In the data rows, zero lies at 4.5, halfway between 4 and 5.
Here are some points:
tensor([4, 4, 3, 3, 5, 5, 6, 5])
tensor([2, 5, 6, 3, 5, 6, 6, 4])
tensor([7, 3, 5, 6, 0, 5, 3, 1])
tensor([6, 6, 5, 7, 2, 6, 4, 3])
tensor([4, 6, 4, 7, 4, 7, 4, 7])
tensor([3, 5, 2, 4, 3, 3, 4, 0])
tensor([6, 4, 4, 4, 4, 3, 4, 4])
tensor([7, 4, 4, 3, 5, 1, 6, 2])
tensor([6, 4, 3, 3, 3, 3, 7, 3])
tensor([3, 5, 4, 5, 4, 8, 4, 7])
tensor([5, 5, 5, 5, 4, 5, 4, 5])
tensor([6, 4, 1, 3, 7, 2, 6, 4])
tensor([2, 5, 7, 2, 9, 4, 7, 7])
tensor([4, 6, 4, 8, 4, 7, 4, 7])
tensor([3, 7, 7, 5, 6, 8, 5, 8])
tensor([6, 4, 3, 4, 5, 1, 5, 2])
tensor([3, 5, 6, 5, 8, 7, 4, 8])
tensor([4, 4, 5, 3, 7, 3, 6, 5])
tensor([7, 5, 5, 7, 0, 4, 4, 6])
tensor([9, 4, 6, 6, 1, 1, 0, 3])
tensor([5, 5, 4, 4, 5, 1, 5, 2])
tensor([4, 3, 5, 4, 5, 4, 5, 8])
tensor([4, 5, 5, 6, 4, 3, 4, 7])
tensor([3, 5, 5, 6, 4, 7, 3, 7])
tensor([4, 4, 3, 4, 5, 6, 5, 5])
tensor([3, 6, 5, 7, 2, 8, 3, 6])
tensor([7, 5, 4, 3, 3, 5, 6, 4])
tensor([5, 4, 4, 7, 0, 1, 3, 1])
tensor([4, 4, 4, 4, 7, 6, 3, 7])
tensor([5, 6, 6, 3, 4, 4, 5, 4])
tensor([6, 4, 4, 6, 0, 2, 2, 2])
tensor([4, 4, 3, 5, 3, 0, 5, 0])
tensor([3, 5, 7, 7, 4, 4, 8, 5])
tensor([5, 5, 3, 9, 1, 6, 2, 5])
tensor([4, 7, 4, 8, 2, 6, 3, 4])
tensor([4, 9, 2, 9, 2, 9, 1, 5])
tensor([6, 3, 3, 5, 5, 7, 5, 4])
tensor([4, 5, 6, 3, 4, 3, 6, 3])
tensor([6, 5, 3, 3, 4, 3, 7, 3])
tensor([2, 4, 5, 3, 8, 8, 4, 4])
tensor([3, 4, 6, 7, 4, 1, 7, 6])
tensor([6, 4, 4, 9, 6, 5, 3, 5])
tensor([7, 4, 4, 5, 6, 5, 4, 4])
tensor([3, 4, 5, 5, 3, 6, 5, 4])
tensor([3, 5, 5, 3, 6, 4, 4, 6])
tensor([4, 4, 5, 6, 7, 5, 3, 6])
tensor([3, 3, 4, 4, 1, 0, 5, 4])
tensor([4, 5, 5, 5, 7, 6, 4, 7])
tensor([1, 6, 4, 4, 6, 3, 6, 4])
tensor([3, 4, 8, 4, 7, 9, 1, 9])
tensor([4, 4, 4, 5, 5, 5, 4, 6])
tensor([4, 4, 3, 6, 3, 6, 6, 5])
tensor([5, 4, 3, 4, 4, 3, 6, 1])
tensor([5, 4, 5, 3, 5, 4, 5, 4])
tensor([2, 7, 9, 2, 3, 9, 3, 3])
tensor([3, 4, 6, 4, 6, 5, 4, 7])
tensor([5, 5, 1, 3, 7, 3, 6, 4])
tensor([7, 3, 5, 5, 3, 3, 5, 2])
tensor([4, 0, 2, 3, 7, 6, 6, 8])
tensor([6, 3, 3, 5, 5, 6, 5, 4])
tensor([5, 5, 4, 5, 3, 3, 4, 4])
tensor([3, 6, 6, 4, 9, 6, 6, 8])
tensor([5, 3, 4, 6, 4, 4, 3, 6])
tensor([6, 4, 3, 9, 0, 5, 1, 5])
tensor([5, 4, 3, 5, 2, 4, 5, 2])
tensor([7, 4, 3, 1, 9, 2, 6, 1])
tensor([3, 4, 5, 5, 5, 6, 4, 8])
tensor([5, 5, 6, 4, 4, 4, 5, 3])
tensor([4, 4, 5, 3, 4, 3, 5, 4])
tensor([3, 5, 6, 5, 8, 7, 4, 8])
tensor([5, 4, 7, 2, 4, 3, 5, 7])
tensor([5, 5, 5, 6, 2, 5, 1, 5])
tensor([3, 6, 6, 4, 5, 6, 5, 4])
tensor([4, 5, 6, 3, 4, 4, 5, 3])
tensor([4, 4, 4, 5, 7, 6, 3, 7])
tensor([6, 6, 5, 7, 3, 4, 4, 2])
tensor([3, 3, 3, 7, 1, 8, 6, 8])
tensor([2, 4, 5, 4, 4, 3, 2, 3])
tensor([7, 4, 2, 6, 3, 6, 5, 1])
tensor([3, 6, 3, 6, 4, 5, 1, 6])
tensor([4, 2, 6, 6, 1, 3, 3, 2])
tensor([4, 6, 5, 7, 3, 4, 3, 5])
tensor([3, 5, 6, 4, 4, 6, 4, 4])
tensor([2, 3, 7, 2, 7, 4, 6, 5])
tensor([6, 6, 5, 4, 4, 4, 5, 2])
tensor([3, 5, 8, 4, 2, 5, 6, 1])
tensor([3, 4, 5, 4, 6, 6, 4, 9])
tensor([6, 5, 5, 6, 4, 3, 4, 6])
tensor([5, 7, 6, 1, 7, 6, 4, 3])
tensor([3, 3, 0, 7, 2, 7, 4, 6])
tensor([6, 6, 5, 9, 0, 6, 2, 2])
tensor([2, 8, 5, 1, 4, 6, 3, 6])
tensor([5, 3, 6, 1, 8, 4, 6, 4])
tensor([4, 4, 4, 4, 7, 6, 3, 6])
tensor([5, 4, 4, 7, 0, 1, 3, 1])
tensor([4, 5, 5, 5, 4, 5, 4, 4])
tensor([4, 3, 5, 4, 5, 4, 5, 5])
tensor([5, 4, 4, 4, 9, 3, 4, 9])
tensor([4, 6, 6, 5, 4, 6, 5, 3])
tensor([5, 4, 3, 3, 3, 3, 6, 1])
tensor([3, 7, 4, 4, 2, 4, 6, 7])
tensor([3, 3, 4, 5, 5, 5, 5, 6])
tensor([1, 7, 7, 6, 7, 9, 5, 7])
tensor([5, 5, 5, 3, 4, 3, 5, 2])
tensor([6, 5, 4, 7, 2, 4, 4, 3])
tensor([3, 5, 7, 5, 5, 7, 4, 6])
tensor([6, 5, 4, 5, 5, 5, 3, 3])
tensor([4, 5, 6, 5, 3, 4, 4, 3])
tensor([3, 1, 6, 4, 2, 9, 5, 7])
tensor([1, 5, 7, 3, 9, 8, 5, 9])
Here are 12 more points, each followed by its number:
tensor([5, 6, 4, 6, 2, 5, 4, 3]) 0
tensor([4, 5, 5, 7, 3, 5, 2, 6]) 1
tensor([6, 4, 4, 5, 0, 4, 5, 0]) 2
tensor([4, 5, 5, 5, 7, 6, 3, 8]) 3
tensor([4, 4, 4, 4, 5, 4, 5, 5]) 4
tensor([5, 5, 5, 2, 7, 5, 3, 7]) 5
tensor([6, 4, 4, 3, 6, 3, 5, 1]) 6
tensor([5, 3, 5, 3, 5, 3, 5, 5]) 7
tensor([6, 4, 5, 2, 4, 3, 6, 3]) 8
tensor([4, 7, 3, 8, 1, 5, 4, 4]) 9
tensor([6, 2, 5, 1, 5, 3, 6, 5]) 10
tensor([2, 7, 6, 0, 9, 4, 6, 3]) 11
Which of these numbered points is nearest to each point below, ignoring the direction in which the first points spread most? Its number follows each.
tensor([4, 4, 5, 1, 7, 5, 7, 5]) > 8
tensor([4, 5, 5, 7, 3, 5, 2, 6]) > 1
tensor([4, 5, 3, 4, 7, 4, 6, 2]) > 6
tensor([4, 4, 3, 1, 9, 3, 6, 4]) > 6
tensor([4, 7, 4, 9, 0, 7, 2, 3]) > 9
tensor([7, 3, 4, 3, 5, 3, 2, 5]) > 5
tensor([4, 6, 4, 6, 3, 6, 4, 4]) > 0
tensor([5, 6, 4, 6, 2, 6, 4, 3]) > 0
tensor([3, 6, 5, 5, 4, 6, 5, 6]) > 0
tensor([5, 4, 4, 7, 0, 5, 2, 7]) > 1
tensor([4, 4, 2, 1, 9, 3, 6, 5]) > 6
tensor([3, 4, 1, 4, 3, 3, 4, 4]) > 4
tensor([5, 3, 5, 3, 5, 3, 5, 5]) > 7
tensor([5, 4, 4, 6, 5, 5, 3, 6]) > 3
tensor([5, 4, 4, 6, 5, 5, 3, 6]) > 3
tensor([4, 6, 4, 8, 3, 7, 4, 7]) > 9
tensor([3, 4, 2, 1, 5, 0, 7, 1]) > 11
tensor([5, 4, 4, 6, 5, 5, 3, 6]) > 3
tensor([4, 4, 6, 1, 8, 5, 7, 6]) > 8
tensor([6, 4, 3, 9, 0, 5, 1, 4]) > 1
tensor([6, 8, 5, 3, 6, 1, 4, 5]) > 5
tensor([5, 1, 6, 0, 7, 3, 7, 6]) > 10
tensor([4, 4, 6, 2, 4, 3, 6, 3]) > 8
tensor([3, 4, 2, 2, 5, 0, 6, 1]) > 11
tensor([6, 5, 5, 4, 4, 3, 2, 4]) > 5
tensor([3, 5, 5, 3, 4, 6, 6, 3]) > 2
tensor([3, 5, 4, 2, 6, 1, 6, 3]) > 11
tensor([5, 3, 7, 6, 4, 7, 7, 2]) > 2
tensor([5, 3, 8, 6, 4, 7, 8, 1]) > 2
tensor([5, 4, 3, 2, 7, 5, 3, 9]) > 5
tensor([5, 4, 4, 4, 6, 5, 6, 2]) > 6
tensor([6, 4, 6, 3, 3, 3, 6, 3]) > 8
tensor([6, 4, 4, 3, 5, 3, 4, 2]) > 6
tensor([5, 5, 4, 7, 2, 5, 4, 3]) > 0
tensor([4, 5, 4, 5, 7, 6, 4, 8]) > 3
tensor([5, 1, 8, 2, 9, 4, 3, 3]) > 6
tensor([4, 7, 5, 3, 5, 4, 5, 2]) > 11
tensor([3, 6, 5, 4, 5, 7, 4, 6]) > 0
tensor([4, 4, 4, 7, 0, 5, 2, 7]) > 1
tensor([4, 6, 1, 7, 2, 8, 3, 6]) > 9
tensor([5, 5, 1, 8, 1, 6, 4, 5]) > 9
tensor([4, 6, 4, 8, 1, 6, 5, 4]) > 9
tensor([4, 6, 5, 2, 4, 3, 6, 3]) > 8
tensor([3, 3, 0, 7, 2, 7, 4, 6]) > 9
tensor([5, 4, 2, 2, 7, 5, 2, 9]) > 5
tensor([4, 6, 5, 5, 3, 5, 4, 4]) > 0
tensor([7, 4, 3, 3, 6, 1, 6, 2]) > 6
tensor([6, 1, 2, 0, 9, 4, 5, 6]) > 10
tensor([6, 5, 5, 4, 7, 3, 3, 4]) > 5
tensor([3, 3, 3, 7, 1, 9, 6, 8]) > 9
tensor([3, 6, 5, 4, 4, 8, 3, 6]) > 0
tensor([4, 4, 4, 6, 7, 6, 4, 8]) > 3
tensor([6, 2, 3, 1, 8, 4, 5, 6]) > 10
tensor([6, 4, 2, 3, 6, 2, 6, 3]) > 6
tensor([4, 3, 7, 2, 5, 3, 8, 2]) > 8
tensor([5, 3, 5, 3, 5, 2, 5, 5]) > 7
tensor([5, 4, 4, 2, 7, 5, 6, 4]) > 6
tensor([4, 5, 4, 5, 7, 6, 4, 8]) > 3
tensor([5, 6, 7, 3, 3, 1, 2, 1]) > 5
tensor([5, 6, 5, 5, 2, 4, 4, 3]) > 0
tensor([5, 3, 5, 3, 6, 3, 4, 6]) > 7
tensor([7, 5, 5, 6, 4, 3, 4, 6]) > 3
tensor([8, 6, 1, 1, 9, 5, 3, 5]) > 5
tensor([3, 6, 6, 4, 4, 8, 3, 6]) > 0
tensor([5, 5, 5, 6, 3, 5, 4, 3]) > 0
tensor([5, 5, 9, 3, 2, 7, 7, 1]) > 2
tensor([5, 3, 2, 5, 3, 4, 5, 4]) > 4
tensor([3, 6, 5, 5, 4, 6, 5, 5]) > 0
tensor([5, 8, 5, 4, 6, 1, 4, 5]) > 5
tensor([3, 5, 5, 5, 7, 6, 3, 7]) > 3
tensor([6, 1, 2, 1, 9, 4, 5, 6]) > 10
tensor([1, 5, 0, 8, 8, 7, 3, 5]) > 9
tensor([5, 8, 8, 4, 8, 5, 5, 6]) > 5
tensor([3, 5, 5, 4, 2, 8, 5, 4]) > 2
tensor([5, 4, 5, 8, 0, 6, 2, 4]) > 1
tensor([4, 5, 4, 5, 6, 6, 4, 8]) > 3
tensor([2, 5, 3, 6, 3, 8, 3, 8]) > 9
tensor([4, 7, 6, 7, 2, 6, 4, 1]) > 0
tensor([6, 6, 5, 7, 3, 4, 4, 2]) > 0
tensor([5, 4, 3, 3, 8, 5, 3, 4]) > 6
tensor([5, 2, 6, 3, 6, 3, 5, 4]) > 7
tensor([5, 4, 2, 5, 3, 4, 5, 3]) > 4
tensor([3, 4, 5, 4, 5, 5, 5, 6]) > 4
tensor([5, 1, 5, 1, 7, 2, 4, 6]) > 10
tensor([7, 4, 5, 5, 6, 4, 3, 3]) > 5
tensor([6, 6, 5, 7, 3, 4, 4, 2]) > 0
tensor([3, 3, 4, 5, 5, 5, 5, 6]) > 4
tensor([5, 3, 6, 3, 6, 3, 5, 5]) > 7
tensor([3, 5, 6, 1, 9, 4, 7, 7]) > 8
tensor([5, 2, 5, 1, 7, 3, 4, 6]) > 10
tensor([5, 3, 2, 5, 1, 5, 5, 1]) > 2
tensor([6, 5, 4, 9, 0, 2, 3, 4]) > 1
tensor([4, 5, 5, 6, 2, 5, 4, 3]) > 0
tensor([3, 6, 5, 7, 3, 7, 4, 6]) > 9
tensor([4, 5, 4, 5, 5, 5, 3, 6]) > 3
tensor([3, 4, 8, 5, 6, 9, 1, 9]) > 1
tensor([5, 5, 3, 9, 1, 5, 3, 3]) > 9
tensor([7, 4, 3, 7, 3, 4, 4, 4]) > 3
tensor([5, 3, 7, 1, 9, 2, 6, 6]) > 10
tensor([6, 3, 5, 3, 6, 4, 5, 6]) > 7
tensor([6, 6, 3, 5, 5, 2, 4, 1]) > 6
tensor([5, 2, 3, 3, 5, 2, 5, 4]) > 7
tensor([7, 7, 3, 2, 7, 3, 6, 5]) > 5
tensor([4, 6, 5, 6, 4, 8, 3, 6]) > 0
tensor([5, 4, 4, 3, 9, 3, 4, 8]) > 5
tensor([7, 5, 2, 6, 4, 5, 3, 7]) > 3
tensor([1, 5, 6, 9, 5, 6, 3, 9]) > 1
tensor([4, 6, 6, 6, 5, 7, 2, 7]) > 1
tensor([5, 5, 5, 4, 5, 4, 5, 2]) > 6
tensor([8, 2, 4, 4, 1, 6, 6, 2]) > 2
tensor([5, 2, 6, 2, 5, 3, 6, 5]) > 10
